In the data rows, the value 128 means zero.
The rows trace a few hidden curves; rows on the same curve form a group.
The rows in order, each followed by its group:
[130 131 137 131 144 124  90  88] z588
[116 137 108 111 144 114 132  78] z588
[178 152 144 105 126 128 120 156] z62
[140  97 126 131 137  86 142 123] z588
[141 122 106 101  99 135 163 143] z62
[126 135 117 108 146 112 116  76] z588
[147 163 173 149 129 137 104 160] z62
[ 94  90 131 160 135 120 128 148] z588
[180 156 143 114 121 130 129 153] z62
[178 147 125  97 127 128 141 149] z62
[170 165 158 130 116 127 115 168] z62
[174 137 100  77 123 135 158 143] z62
[180 146 118  87 126 129 149 148] z62
[157 129  94  87 109 135 165 145] z62
[ 86 102 143 174 130 142 108 148] z588
[138 122 116 104  90 133 160 133] z62
[128 137 128 109 149 114 116  82] z588
[129 122 117 114  85 134 157 143] z62
[125 121 121 127  79 129 152 142] z62
[ 99 110 154 167 134 147  88 129] z588
[109  97 124 147 135  98 137 140] z588
[129 133 130 117 146 115  99  80] z588
[162 167 168 146 120 134 113 163] z62
[ 89 146  97 124 146 130 154  93] z588
[ 93 103 151 169 138 148  93 132] z588
[119  98 124 144 135  94 136 130] z588
[112 139 111 111 149 116 135  83] z588
[166 133  97  74 118 138 163 144] z62
[ 80 142  98 127 143 140 161 103] z588
[ 87 147  93 137 144 144 158 106] z588
[ 83  91 139 172 132 143 113 149] z588
[152 168 172 150 119 129 111 157] z62
[121 122 145 142 144 134  85 100] z588
[ 86  98 145 168 135 147 101 140] z588
[113 120 140 151  71 129 142 142] z62
[100  86 129 159 134 113 124 144] z588
[174 141 103  79 125 135 157 145] z62
[107 114 148 157 142 144  85 119] z588
[118 117 148 150 145 136  77 107] z588
[105 140 100 115 150 115 144  86] z588
